Each row is where one point has got to under a steady rotation. How many steps took it there?
The counts run from 0 to 185.
[163 132 127 130 175 109 121 112 137 134  99 110 123 120 147 114 153 118
 133 143 125  71 127 150 127 143 139 170 121 157 141  86 104 169 163 157
 125 123 101 155 119 111 133 209 140 130 157 170 152 132 107]  78
[136 107 107 139 188 124 100  85 145 137 104 113 104 113 157 120 152 140
 143 175 163 155 101 128 128 177 167 182 100 138 143 106 110 156 138 141
 126 135  78 136 124 139 112 175 137  99 127 146 115 121 106]  151
[151 104 128 120 167 121  79  79 140 106  93  99 119  99 167 128 152 144
  99 162 131 132 117 160 121 129 118 177  88 130 153  99 123 154 128 126
 110 146  73 127 144 150 139 187 120 101 125 154 118 146 124]  110
[172 121 106 111 157 149  80  50 115 133 122 109 131 110 153 111 143 156
 143 140 120 135 124 128 149 159 140 179 120 150 148 109 105 123 118 130
 117 121  87 126 115 134 114 194 134 118 114 168 167 180 116]  93
[158 141 104 127 144 119  84 123 154 121 152  92 122 120 135 102 137  85
 159 177 106  85 108 147 151 169 146 170 138 154 153 113 133 141 175 117
 130 131 104 143 133 134 116 177 131 110 166 138 126 173  86]  136
[143 123 126 117 163 118  92  69 127 111 111 128 109 118 157 130 140 131
 138 169 172 158 117 138 130 156 131 194 110 149 143 102 128 163 106 130
 102 167  93 139 147 133 133 206 113 109 132 175 120 125 104]  162
[152 121 124 144 172 128  92 117 155 162  73 104 111 112 146 118 143 138
 117 161 107 127 114 169 141 150 142 153 123 154 142 121 114 172 179 130
 111 116  97 126 131 129 105 196 152 114 131 158 140 133 111]  18
[155 147 125 140 153 122  99 109 132 132 127 110 121 103 162 115 123 127
 130 112 110  82 112 153 146 140 148 170 119 173 165 103 104 168 148 134
 123 113 106 150 130 117 116 224 129 136 138 169 155 157  80]  77
[170  98 109 115 144 142  90  85 134 131 134 105 113 134 138 117 162 126
 166 218 126 131 110 140 133 191 114 167 143 148 135 115 123 102 151 136
 118 136 106 128 114 118 120 186 120 117 129 147 127 170 126]  144
[135 112 123 139 149 126  89 125 150 167  97  94 116 126 130 102 171 121
 138 182 117 107 122 175 149 170 149 152 150 158 157 140 130 144 175 143
 120 112 115 117 119 142 108 204 151 120 164 149 145 146 115]  19
[160 150 123 124 152 104  97 120 153 100 158 101 122 133 160 125 129 103
 163 165 119 100 107 137 149 165 129 174 117 169 153  99 128 149 157 120
 117 132 112 145 132 136 130 205 123 122 154 162 130 161  83]  137
[120 120 103 116 137 142  58 106 118 130 111  99 112  97 126  86 155 113
 138 146 132 119 110 194 129 144 144 197 126 157 163 118 123 125 130 122
 124 140  92 127 143 150 110 184 122 111 164 140 125 159 102]  112
[143 117  89 101 167 130  88  94 147 108  99 114 103 126 143 111 133  99
 160 175 134 132 106 163  94 153 124 148 139 155 105  82 105 141 168 139
 102 135  85 143 140 128 110 178 119 112 125 163 119 141 132]  115
[155 121 119 111 157 133 104  98 140 112 155  88 116 132 155 125 162  98
 149 173 131 136 128 148 126 159 135 125 138 133 139  99 132 144 147 132
 116 122 124 112 133 122  98 221  95 128 135 194 141 175 134]  56
[145 115 131 136 148 145  90 118 136 145 140  90 117 110 140 111 154 112
 108 158 136 122 119 165 145 149 142 174 124 131 179 104 147 142 123 132
 135 137 119 115 140 125 112 212  98 123 166 147 131 164  71]  48
[173  91 116 130 175 152  82 113 146 150 123  78 107  95 141 110 144 115
 105 175 130 124 108 161 127 146 147 158 128 120 165 105 134 148 149 124
 146 140  95 115 149 100  98 188 102 111 139 139 128 159  84]  47
[168 143 127 112 130 106  88  77 115  89 142 117 139 123 149 122 154 108
 159 171 125  89 133 135 144 148 139 175 131 133 150 102 131 161 125 118
 112 154 111 155 135 144 138 203 131 110 156 165 148 161 136]  73
[153 125 140 140 158 118  80 102 139 146 112  97 118  98 151 126 151 126
 104 143 120 136 137 159 145 119 157 163 112 120 182 118 130 185 132 109
 124 147 102 117 138 141 108 210 120 107 154 171 159 151 126]  170
[124 120 100 124 148 146  69  68 113 118 141 118 101 103 146 109 132 131
 160 160 155 162 106 153 128 172 153 173 138 149 147 126 125 139 109 124
 115 130 109 131 139 127  99 200 107 110 135 167 126 138 107]  52
[162 108 105 130 169 140  94  94 147 103 132  98 102  92 171 109 127 122
 121 170 134  95  87 132 118 169 158 155 118 130 143  93 119 160 163 142
 144 109  75 144 143 140 108 171 123 100 121 124 124 142  88]  87
[157 115 111 108 149 113  90  81 116 101 106 126 120 112 147 123 163 120
 153 179 154 108 125 151 110 139 141 189 123 125 147  90 116 169 125 127
 113 174  95 150 146 128 142 200 120 103 154 156 115 119 141]  62
[153 134 106 123 175 132  83  74 152 114 112 115 106 118 164 128 117 126
 152 154 121 147 115 161 127 137 122 142 128 157 124 103 113 165 159 103
 101 123  86 129 139 135 101 200 119 115 101 189 138 150 127]  5
[147 102 106 114 177 124 114  85 130 125 102 106 122 118 139 104 180 120
 149 168 148 112 115 125 114 191 147 165 111 146 128  86 103 124 140 174
 127 109  96 146 108 136 133 192 134 121 152 149 135 146 134]  91
[171 109 109 107 146 146  87  89 125 151 107 111 115 122 116  98 153 120
 139 173 111  80 121 152 142 174 162 176 167 121 130 119 128 147 154 135
 134 138  94 130 123 143 121 178 154 108 150 142 162 164 110]  83
[138 137 137 129 158 110 121 111 147 102 159  97 122 135 162 124 150 104
 129 179 158 128 111 138 152 178 131 180 104 152 155 101 148 140 133 136
 119 127 104 137 131 143 120 213 112 128 158 165 126 152  77]  149
[170 114 112 101 157 137  97  91 128 118 153  93 132 133 142 115 165 102
 164 178 129 140 121 135 132 166 122 150 138 138 143 103 123 117 130 132
 117 135 125 115 119 113 113 196 102 131 150 188 148 182 120]  44
[164 126 122 133 151 142  89 111 146 135 156  92 117 126 150 113 117 115
 121 167 124 119 107 149 164 153 145 180 137 147 159 118 146 152 140 114
 135 136 103 120 142 125 101 193 106 119 148 154 145 174  57]  36
[176 125 133 105 153 135 115  86 134  95 149  94 120 134 169 117 145 117
 107 165 130 108 124 147 141 153 103 165 114 134 128  80 150 125 130 134
 114 132  90 128 142 140 134 202  94 134 125 168 127 178  91]  97
[181 103  92 102 169 158  91 101 140 144 114  89 125 120 118  86 154 105
 127 163 108  94 127 145 137 158 150 168 146 119 130  96 114 128 166 141
 146 136  90 126 134 127 129 167 126 120 149 142 154 183 102]  95
[147  94 132 148 147 141  94  92 133 135 114 112  94 102 172 129 162 138
 129 184 134 120 117 163 109 174 149 135 142 131 140 126 134 161 160 144
 120 109 102 124 134 131  91 215 133 114 126 152 121 135 137]  180
[176 108 111 123 147 112  84  74 153 112 105 122 115 114 155 129 149 128
 163 210 128 126 107 128 136 171 136 175 132 119 140 125 134 157 159 118
 111 158  86 139 129 147 133 175 153  93 121 137 127 135 142]  22
[138 110 126 118 160 119  99 128 167 138  94  85 114 123 135 108 182  96
 126 174 118 104 133 180 133 155 143 139 121 135 144  96 135 158 181 136
 121 128  91 118 133 155 114 192 135 111 156 162 131 148 139]  119
[142 113 128 115 166 113 113  95 138 121  92 111 115 126 140 120 159 113
 125 183 170 129 123 150 118 166 139 188 106 131 138  87 138 160 119 149
 120 166  95 138 141 128 139 198 120 116 157 165 105 117 107]  50
[146 148 103 116 167 139  71  72 119 139 116 123 114 117 134 108 121 121
 154 128 150 150 116 153 137 135 171 180 140 139 139 115 118 166 120 121
 119 150 109 126 132 134  98 196 116 109 136 193 161 151 104]  53
[150  99  96 117 147 140  67  78 109 112 121 129 101  96 143 114 141 117
 171 177 143 113  98 156  96 156 146 173 149 141 137 109 107 147 137 136
 122 148  98 143 150 105 120 193 103 101 136 145 101 125 132]  63
